In the rows, 128 means zero.
The rows below come in pairs that one turn or mirror swaps. Which row does each named row swap with?
gitag: [104 154 148 137 129 147 102 186 119 147 145 137 191 113 113 131 128]
kom: [117 143 131 123 150 120  97 158 105 144 119 167 122  92 119 118 131]
parav: [149 157  99 108 149 135 133 149 144 129 134 110 148 128 111 178 135]
dimil: [106 152 131 106 137 132 105 159 112 122 119 151 116  79 115 129 127]
tik: [110 139 146 123 114 143 105 181 130 134 150 132 192 120 112 125 128]
Rez: [111 168 137 134 131 138  95 171 139 137 159 133 189 118 118 124 138]
Givap: [114 151 128 101 162 144 102 162 116 133 110 148 122  87 126 113 119]
kosu: [151 131 145 148 171 151 121 144 149 118  90 139 141 118 113 157 118]
zutos: [143 129 152 151 172 150 116 143 159 123  99 136 138 118 121 158 120]
podu: [143 154 105 109 144 138 128 152 140 128 128 104 161 133 121 185 142]
Maril: [145 146 104 108 148 145 115 143 140 131 132 119 148 133 121 192 150]
povo: [119 145 138  98 147 114 104 152 114 138 126 143 123  94 136 113 110]
rafu: [155 130 144 146 173 155 115 153 154 116  96 138 138 122 119 158 123]
Darob: [158 149 107 108 138 150 122 159 147 135 142 117 147 131 120 186 145]
limor: [147 147 108 105 146 142 121 155 146 131 138 115 151 133 109 189 143]
segop: [150 158 105 108 147 139 123 154 155 132 133 118 158 130 120 189 141]
vatus: [123 144 132 108 151 114  97 164  97 135 133 147 125  97 117 117 116]
Pov: [107 153 150 137 128 134  98 178 131 144 156 133 191 119 124 129 126]
zam: [114 130 136 116 138 115 100 149 106 135 121 148 127  87 141 119 120]
kadit: [120 159 134 105 152 116  97 165 104 148 129 156 125  92 126 121 124]
Rugar: [146 122 145 155 169 155 123 148 149 125  95 135 135 118 130 154 120]
papod: [145 156 100 117 152 146 127 154 135 139 136 111 155 134 129 187 138]
bafi: [121 135 119 105 156 127  87 161 102 137 125 147 124 107 117 112 121]
riru: [107 157 145 132 130 151  86 174 141 143 157 123 184 118 127 125 123]
geba: [104 144 153 135 119 140 106 179 126 127 145 136 196 117 118 139 129]
Zimam: [156 138 151 149 163 144 115 144 156 112  94 139 138 119 117 148 129]
mefaf: [112 159 142 111 125 166  97 172 133 146 144 141 194 127 123 135 141]
bubi: [147 145 102 111 147 140 133 153 144 130 132 121 163 129 115 191 143]
med: [118 149 129 116 161 123 100 149  92 132 122 146 130 103 113 112 117]
puzal: [151 134 151 155 164 146 123 140 160 123  99 143 149 128 114 146 123]
Fef: [151 154  99 115 145 143 119 154 146 131 124 117 155 129 122 191 143]
Vot: [154 137 142 155 164 154 112 145 151 116  92 137 141 115 118 161 121]
kire: [160 137 145 159 167 156 114 153 151 117 104 146 132 120 116 148 129]
Dag: [156 138 151 148 167 150 124 138 156 118 102 143 140 110 119 159 120]
feg: [145 133 148 156 167 161 112 144 158 112 104 131 137 111 116 159 129]
mafi: [115 145 141 140 117 148  91 175 130 144 157 136 186 119 118 124 136]
dob: [104 165 141 135 119 151 104 171 122 149 159 128 183 106 118 145 131]
sose: [116 140 144 126 101 141 101 173 126 132 158 130 184 106 120 137 135]
guga: [129 152 132 116 144 126 116 152 115 146 135 163 114  87 139 121 134]
kagu: [ 93 152 151 126 111 151 101 160 128 140 138 147 186 119 125 147 139]
zak: [150 152 108 107 153 148 121 157 148 130 131 113 154 135 125 190 138]
mut: [116 144 123 114 147 122  95 154 101 143 132 137 119  91 132 114 116]
zenev: [109 142 141 143 119 163 127 174 113 144 152 136 185 113 117 138 136]
Fefig: [121 151 136 101 145 108 103 156 106 128 127 152 121  90 130 128 120]

kire swaps with papod
Maril swaps with feg
med swaps with Rez
puzal swaps with parav

The rows below come in pairs that one turn or mirror swaps. Which row does each named row swap with?
Zun: [118  94  95 173 124 113 122 128 101 126 151 125 125 118 148 167  83]
pazep: [134  94  89 148 146 140 129 102 108 138 135 103 116 141 157 116 132]
varu: [110  97 105 172 116 115 137 119 100 128 145 130 121 108 140 182  93]
Sasut: [ 96 141 105 117 126 138 158 116 119 112 157 124 155 129 126 162 117]
Koret: [137 102  88 149 147 138 136 107 107 135 136 102 113 151 151 111 122]
Puni: [ 99 109 139 130 137 112 168 115 132 143 144 111 154 117 116 136 107]
vifa: [133 102  95 137 143 152 138 115 105 134 129  96 122 153 133 103 123]
Mibe: [127 104  93 163 157 127 134 108 117 154 137 112  98 135 150 132 135]
rav: [ 96 118 124 112 122 120 158 108 131 124 156 120 165 122 138 147 116]
vubus: [128 122 114 128 108 166 142 127 110 119 119 114 140 135  85 138 130]
vari: [123 116 112 128 116 160 127  97 143 118 126 127 141 112 145 142 153]
binon: [129 122 112 116 106 172 128 128 108 117 119 110 144 130 100 145 122]
Bufe: [117 102 140 149 106 145 146  85 128 129 127 134 139 102 141 136 143]
Kuvod: [136 139 135 138 115 137 138 107 157 132 122 134 166 120 102 145 112]
Sug: [143 118 115 134 120 132 135 104 142 117 132 118 179 141 128 115  89]
fis: [138 120  78 172 134 138 127 134  97 133 138 110 118 149 107 155  88]
Nok: [120  90 137 164 144 107 146 124 139 158 137 113 142 122 112 124  93]
nure: [138 106  95 129 125 169 135 109 103 127 128 101 123 150 125 116 132]
soris: [126 106 144 172 103 144 151  83 116 134 119 131 137 100 130 130 129]
nari: [107 145  85 120 124 149 147 127 109 110 151 117 144 142 125 166 101]
Setiz: [152 114 106 188 115 136 142 114  93 143 119 128 112 128 103 141  99]
Dur: [111 144  95 123 128 147 150 116 115 108 158 115 158 135 129 169 109]
goba: [114 102 148 145 144 104 152 121 135 152 142 116 140 115 119 129  93]
tiruz: [103 135  87 120 129 143 152 117 112 105 151 112 148 143 129 166 113]
rasuv: [105 106 110 173 116 126 136 128 104 130 144 129 120 106 129 181  88]
kabam: [123  89 100 170 133 103 132 113 118 129 160 114 141 137 160 149  85]
fab: [115 106 131 150 116 143 147  78 126 134 127 129 137 106 145 138 151]
Fogo: [151 103 103 162 143 118 115 141 138 151 125 113 127 143 112 129  87]
Veti: [142 123 112 193 126 138 144 111  96 149 129 123 109 130 110 152  97]
mefor: [112 134 125 137  98 151 141 121 114 123 124 133 150 107  95 171 115]
nizun: [117 140 120 126 104 156 148 130 115 123 126 127 146 116  90 158 124]
miz: [145  96 104 162 122 116 129 108 125 115 139 109 165 137 151 128  74]
lefug: [148 108  83 140 139 147  94 126 138 135 118 112 130 144 134 139 115]
pavo: [142  95 111 159 148 111 118 136 130 156 129 112 127 133 107 127  90]
Kinup: [121 136 131 162 133 137 137  94 149 157 119 141 132 112 115 162 132]
zem: [120  98 101 168 127 106 131 118  97 130 150 122 131 127 158 160  76]
kat: [114  96 108 168 124 120 131 130  99 137 150 125 126 108 139 181  88]
Komot: [146 115 117 143 126 127 127 102 139 104 141 110 173 142 138 121  83]
roli: [155 108  93 138 139 137  93 127 141 135 120 119 127 144 128 132 109]
dubi: [141 139 129 139 115 137 137  98 151 121 128 131 175 125 103 138 109]
kaliv: [ 90 128 118 118 125 135 157 114 121 111 157 111 164 130 130 159 114]
Zap: [150 118  89 186 124 133 130 133  98 135 133 117 115 136 111 152  89]
marok: [124 117 117 134 109 153 128  91 137 116 122 131 146 109 149 141 151]
sopu: [132 102 132 177 109 151 150  85 106 145 124 131 115 109 123 140 128]
dufi: [131 108  93 167 152 129 130 105 121 158 134 121  98 129 153 136 126]
moku: [129 136 136 158 132 134 137  98 157 148 128 142 131 118 107 151 134]

vifa swaps with soris
Zap swaps with nizun
roli swaps with moku
dufi swaps with vari

The rows below come in pairs that one turn or mirror swaps. Which row does each named row swap with?
raf: [153 163 170 101 144 142 174 163 172 106 146 111 125 132 109 125 139 146]
Suk: [129 148 154 134 136 140 180 145 173 108 136 138 150 117 160 129 138 103]
foso: [146 152 172 158 127 150 173 133 165 135 141 127 101 117 120 137 109 131]
Filik: [153 145 130 134 131 156 141 149 140 120 143 143 181  98 107 133 159 153]
Soz: [137 158 192 145 126 111 166 143 145 121 107 126 147  87 111 148 111 124]
zesil: [142 159 146 145 139 151 151 165 129 138 123  71 158 102 125 136 144 125]
Guzim: [160 151 170 156 145 149 150 129 146 144 157 119 135 135 121 100 108 126]
Muv: [147 182 157 113 140 131 154 124 192 133 146  89 139 117 122 134 135 129]
vaget: [131 150 196 133 131 138 168 150 134 117  98 120 136 131 125 168 125 118]
kif: [153 151 149 147 134 138 195 127 113 125 121 120 162 109  96 152 136 119]
vipo: [158 148 144 129 128 131 147 103 121  84 118 137 152 110 101 143 125 127]
lado: [156 158 161 110 133 126 125 121 197 129 133 100 139 115 118 135 119 140]
zano: [120 163 171 121 142 131 164 137 176 139 151  81 145 126 134 157 139 138]
febed: [172 139 167 162 145 108 139 145 156 153 157 128 148 124 122 135 158 126]
Digid: [127 130 158 145 131 126 152 153 107 140 126  86 157 116 147 143 124 137]
sanab: [160 153 176 127 126 139 126 142 126 143 141 117 121 151  89 147 116 135]
sefo: [161 157 157 128 135 138 128  88 108 132 131 132 152 122 140 149 141 145]
zepi: [137 162 146 100 119 124 137 145 140 136 140 140 131 102 109 145 180 142]
Sikep: [156 141 136 132 127 138 181 107 161 112 160 137 156 116 113 117 136 154]
befon: [157 137 153 128 132 127 119 153 172 135 147  89 115 109 117 130 143 122]
Biba: [169 139 163 116 125 130 140 124 129 138 162 143 170 111 138 118 104 151]
dige: [163 145 188 157 145 127 145 125 142 159 161 111 141 130 112 124 113 129]
ser: [161 147 152 125 125 143 102  97 140 126 153 131 152 106 108 133 145 123]
Naba: [136 154 153 119 126 146 140  98 167 111 123 114 166 142 131 117 149 129]
niz: [126 128 133 120 126 131 144 147 148 100 107 129 136 126 118 168 147 150]
Teba: [130 157 182 116 116 125 168 152 155 129 105 128 158  90 147 140 136 108]
revat: [152 166 136 118 129 112 167 127 155 125 142 150 169 118 134 119 164 147]
gan: [154 137 156 129 138 134 179 116 100 121 134 129 118 124 115 140 148 148]
Lok: [131 166 163 120 144 122 131 148 133 114 141 116 169  78 103 157 160 136]
Bup: [161 151 194 130 135 119 160 140 133 157 159 112 142 126 125 139 117  94]
Neve: [142 118 153 136 126 123 116 135 133 144 140 111 154 121 151 170 110 125]
mopas: [158 138 148 124 134 151 151 167 107 113 137 157 133 107 127 136 134 116]
Favi: [147 110 138 135 158 146 130 154 151 109 133 105 152 136 128 153 117 148]
teko: [119 130 147 118 125 126 155 131 151 130 129 125 184 101 143 152 155 154]
lada: [146 154 148 122 132 146 142 158 162 110 134 161 141 120 119 140 105  96]
bigi: [141 155 153 112 130 121 151 197 127 135 141 100 151 113 133 148 134 131]
Bes: [139 149 155 126 125 131 159 114 100 124 130 135 164 109 148 131 129  94]
vez: [151 189 147 135 141 137 161 108 160 118 144 108 121 110 141 161 123 133]
puga: [144 156 162 108 145 139 140 143 137  94 100 116 142 139 107 143 164 125]
somo: [154 156 150 118 130 138 161 171 111 134 140 147 148 115 107 149 109 158]

Guzim swaps with lado
vaget swaps with bigi
Digid swaps with Teba
raf swaps with sanab

The rows below come in pairs that one turn or mirror swaps. Which row does each named row swap with?
vuvu: [108 104 112 129 139 120 118 131 154 125 144 114 117 118 123 115  96 120
 153 147 121 121 138 109 127 141 172 126 154]
guka: [ 91 140 117  99 137 145 134 156 118 123 125 139 119  96 142 139 136 104
 126 131 152 139 124 119  93 168 120 152 133]
nanek: [152 159 128 132 141 137 118 100 121 123 125 128 128 123 137 166 146 155
 116 149 111 125 111 133 109 126  94 116 140]
Kot: [102 108 108 117 140 110 114 132 161 110 126 128 139 124 122 133 116 140
 160 160 120 126 127 125 135 146 169 129 154]
mim: [138 133 114 115 150 119 170  91 143 131 134 151 115 100 132 126 124  98
 130 145 113 125 141 122 131 155 145 147 132]
mup: [ 93 127  98  98 152 132 137 124 111 119 128 130 128  98 126 138 110 113
 117 149 133 121 114 121  91 162 110 143 128]
fezef: [ 92 133 114 102 135 141 135 148 117 116 131 135 112  98 135 133 128 101
 116 137 160 137 116 127  95 170 123 151 125]
dod: [139 171 127 142 121 114 107 127 135 148 150 136 105 124 163 128 122 100
 137 141 141 152 139 142 138 106 125 112 144]
vekaz: [143 139 147 127 115 133 149 163 139 140 103 138 135 140 133 138 162 124
 155  93 146 136 137 128 125 126 155 138 129]
dopun: [136 161 134 135 123 149 105 137  96 135 126 111 120 131 138 135 135 117
 106 118 145 128 116 130 110  99  91 100 127]
kel: [130 109  95 142 149 149 117 118 134 105 118 128 142 118 113 107 124 143
 118 153 134 103 123 142 141 134 157 101 112]
pofar: [140 163 138 137 121 147 106 142  93 133 126 111 124 136 146 133 140 120
 110 119 141 129 111 129 106 107  99 102 129]
diz: [111 129 104  94 126 111 111 136 130 112 103 164 167 132 143 123 137 134
 140 143 153 128 127 150 141 120 124 136 113]
Femo: [147 140 126 133 147 123 165  83 147 129 136 143 115 102 139 146 126 123
 130 157 106 133 132 130 117 157 125 143 142]
pata: [112 103 117 131 135 117 120 131 164 121 134 117 114 120 118 120 100 118
 161 141 126 119 138 114 131 134 176 122 151]
bubir: [124 110  98 138 146 145 110 126 127  92 130 133 134 109 124 108 120 135
 117 159 139 117 121 144 146 131 148  97 109]
dav: [154 107 131 132 129 126 139 124 141 126  98 132 146 147 113 126 147 157
 148 112 117 107 132 133 140 125 166 126 125]
fuzu: [145 102 123 138 135 124 143 116 137 125 101 127 152 141 111 128 144 156
 152 114 109 105 130 126 133 122 162 127 127]
dem: [146 166 131 137 134 142 106 119 102 125 125 125 140 133 142 163 150 141
 116 127 127 132 104 127 113 112  93 109 132]
sof: [140 165 142 130 126  93 118 111 135 150 145 140 114 131 157 127 111 104
 146 135 122 132 130 136 143  99 123 109 141]
gosod: [136 168 125 143 121 127 105 143 144 134 146 142 115 117 161 121 122  97
 134 147 146 153 137 138 149 109 125 106 140]
Vaso: [126 155 133 140 121 144 103 146  90 140 137 107 117 128 137 134 129 118
 116 119 151 132 115 129 115 103 106  95 121]
Num: [ 95 120 102  97 147 127 131 111 105 116 135 131 132 100 129 130 109 119
 117 156 124 118 113 117  92 158 114 142 128]
vuli: [145  94 114 138 134 126 134 113 135 111 104 127 152 134 110 118 132 147
 142 124 121  98 128 130 139 126 171 123 118]
kifa: [145 162 132 136 128 151 107 132 101 126 123 114 127 132 136 152 149 140
 113 125 124 131 101 135 107 102  98 107 135]
muge: [142 155 127 119 123  93 113  95 136 155 139 139 117 125 154 129 107 110
 149 139 122 132 129 127 141  93 125 120 139]
Fik: [118 126 109  99 127 118 139 150 116 126 104 165 157 130 142 116 143 119
 139 131 158 129 133 155 135 119 130 139  94]
penog: [126 138 134 135 120 147 107 145  88 147 135  95 113 128 132 115 111 103
 127 111 152 128 118 131 124 110 118 102 126]
Bezof: [141 155 119 134 145 138 117  97 123 120 126 129 137 126 132 164 147 153
 121 152 102 126 109 126 103 128 101 114 149]
Tepus: [ 96 132 109 100 142 142 140 139 118 113 136 140 121  93 139 139 119 110
 117 141 143 131 115 128  94 168 115 151 128]
Fonap: [151 165 131 138 133 145 111 111 105 122 124 129 129 131 142 163 152 149
 121 130 115 129 109 129 113 121  95 111 135]
Fusu: [152 124 145 132 122 122 141 137 141 132 103 138 151 149 125 133 158 142
 154  93 128 127 137 127 132 117 163 136 130]
ros: [127 142 132 135 120 149 116 151  94 151 143 100 107 124 133 118 113 101
 122 111 158 126 114 125 129 103 120 108 127]
Begap: [114 114 136 134 124 140 123 147 119 143 149 101 104 119 119 107  92  95
 139 118 146 132 127 113 127 121 158 113 140]
Vor: [102 127 102  95 146 131 131 107 107 118 130 134 128 106 127 137 115 112
 113 155 128 114 103 124  92 153 105 141 128]
Getaz: [146 128 149 131 119 130 151 152 141 138  96 140 141 149 122 140 156 140
 157  97 126 128 135 123 131 125 154 140 128]
rimuf: [145 164 138 138 131 143 108 120 107 125 124 120 134 132 144 156 159 155
 125 129 121 126 105 130 106 114  96 111 137]
Deran: [108 107 121 133 131 128 127 139 148 135 146 106 103 120 118 112  90 115
 153 137 126 121 136 115 126 134 170 118 151]
mabav: [112 126 105 106 140 111 127  83 111 134 132 123 131 106 124 135 100 123
 119 150 116 106 107 115  96 129 117 137 127]
fif: [ 96 126 103  94 147 143 133 133 113 113 131 132 117  99 126 131 116 103
 119 144 144 132 118 121  96 170 116 141 124]
bese: [144 165 137 136 119 149 112 141  95 131 128 114 126 130 139 148 142 122
 114 119 145 135 106 133 111 103  99 102 129]
Sig: [112 127 110 104 149 110 133  84 107 135 128 124 132 109 127 129 101 118
 117 151 114 104 104 117 103 134 117 133 127]
Silis: [143 151 124 133 146 129 122  98 123 113 123 131 133 123 145 162 155 153
 120 155 102 128 110 123 109 135 105 113 152]
keni: [152  96 122 139 134 125 141 114 140 129 108 128 152 145 111 126 143 157
 142 118 119 105 132 122 130 117 161 124 120]
dumik: [145 156 133 138 133 143 103 125 104 124 127 122 133 139 141 156 162 151
 118 133 124 130 110 126 110 112  94 108 137]
kuda: [111 149 143 107 115 138 144 173 132 127 116 151 119 116 140 134 154 113
 146 111 156 150 141 124 110 153 138 147 138]
Loga: [ 90 130 102  97 141 139 136 130 110 119 128 133 125 100 133 135 118 118
 118 152 134 121 114 125  87 167 111 146 129]
Rires: [107 107 106 125 141 111 108 131 167 111 129 135 136 121 120 127 116 142
 159 158 125 132 132 125 126 145 166 130 151]
pebi: [128 133 149 111 120 128 149 171 131 131 114 143 128 129 136 140 162 118
 160 104 153 153 145 127 118 146 141 142 128]
mefud: [134 125 121 118 123 123 160 127 119 142 123 158 131 114 146  98 125  89
 127 127 155 126 141 149 138 136 135 150  94]
nol: [113 147 142 105 123 139 138 168 137 137 117 148 122 121 141 139 156 113
 152 111 152 152 149 130 105 156 135 148 137]
retu: [129 134 115 107 122 121 151 142 113 136 114 164 145 112 147 108 135  98
 129 115 158 130 133 150 137 120 127 144  91]
gufa: [111 108 115 132 135 122 122 133 151 128 141 111 112 119 114 109  93 111
 149 140 122 128 134 112 123 140 172 119 157]
Gimoz: [127 160 118 142 134 136 104 143 141 122 149 143 106 103 161 121 125 101
 127 161 150 146 140 145 144 124 128 101 128]
teb: [149 120 149 134 121 128 143 137 137 138 105 133 150 154 123 131 157 154
 158 100 125 116 130 126 130 119 154 133 126]
Giz: [145 137 125 135 150 126 148  84 141 124 127 136 120 105 139 160 137 130
 129 159  94 127 132 116 110 149 119 130 149]
las: [125 137 146 118 115 125 151 165 136 143 111 144 129 140 142 134 162 119
 151 100 147 145 142 130 119 147 149 152 134]
div: [117 131 102 108 122 112 111 145 127 117 104 167 161 133 141 119 141 130
 141 130 161 123 128 156 131 125 119 140 101]
Zop: [120 132 112  99 122 114 132 146 113 120 108 157 153 127 147 109 142 116
 134 121 163 123 133 153 133 118 126 139  89]
dinen: [139  88  99 138 147 144 121 116 130 109 114 127 150 128 108 116 136 144
 123 145 122 104 122 137 133 130 161 111 120]
Sivis: [151 142 125 139 148 136 127  92 134 117 132 132 131 113 137 165 140 142
 126 161  97 126 115 124 107 145 113 127 152]
Sudak: [110 110 122 128 137 133 126 134 147 129 146 103  99 118 119 108  92  98
 143 131 136 130 141 111 127 139 163 122 148]
Bage: [115 107 120 135 132 127 121 136 149 128 146 103 105 116 116 112  92 103
 149 134 127 124 135 106 129 132 168 118 149]
zat: [117 132 115 108 122 118 142 148 109 129 104 163 153 124 144 112 139 110
 134 121 165 127 138 150 136 129 129 136  90]
zumu: [142 131 149 127 120 129 148 170 136 141 113 142 133 142 137 140 160 128
 162  94 142 140 142 127 122 131 149 140 125]
sipig: [149 117 147 132 124 120 144 136 132 136 104 133 141 153 127 131 165 148
 155  97 120 119 140 118 129 119 152 135 127]
fuzo: [141 169 129 140 120 111 109 119 139 150 138 134 108 125 163 126 116 103
 141 149 131 146 138 131 136  97 121 110 143]
zezud: [143 136 124 129 144 120 165  86 151 140 136 150 112 106 145 133 123 107
 128 151 116 126 137 122 125 154 132 155 136]
meza: [145 156 121 130 150 129 125  91 132 119 138 138 128 116 139 169 140 138
 118 162 104 127 115 126 107 140 109 126 150]
zegi: [ 96 127 105  92 145 137 136 131 114 114 130 136 128 100 127 137 122 108
 115 146 134 125 113 119  92 167 112 148 127]
mun: [113 114 125 139 129 136 122 140 142 132 147 110 103 117 121 104  84 100
 140 128 137 121 131 110 132 137 168 115 143]
Bur: [143 171 133 135 118 110 108 127 143 148 150 138 112 132 160 129 119 101
 147 146 139 148 136 132 143 107 122 112 141]
sorin: [110 121 135 135 128 132 126 145 134 137 149 106  94 117 120 112  94  93
 137 125 151 128 131 110 127 134 164 115 139]
Gepak: [135 155 132 134 123 148 102 142  96 146 134  98 115 131 140 122 132 106
 114 116 155 127 115 122 113 104 111 103 131]
Mok: [126 116  86 142 146 148 106 119 133  93 134 126 134 106 118 115 116 122
 114 167 143 122 130 139 143 131 139 107 123]
dak: [144  95 118 137 145 137 133 112 136 114 107 129 157 129 110 121 136 148
 136 129 114  95 127 128 128 128 168 120 120]
Riz: [152 117 141 136 125 133 142 132 139 128 103 136 150 154 123 132 157 150
 149  97 123 116 138 131 136 117 158 132 126]
mifuf: [139 130 145 121 119 126 150 169 137 138 108 146 128 140 134 137 162 122
 162  97 139 143 141 131 131 137 150 140 133]

Deran swaps with Loga
dod swaps with zat
Zop swaps with Bur
pata swaps with Vor
las swaps with Vaso
fezef swaps with sorin
bubir swaps with zezud
sof swaps with div
mim swaps with Mok
kifa swaps with Getaz
dinen swaps with Giz
diz swaps with muge

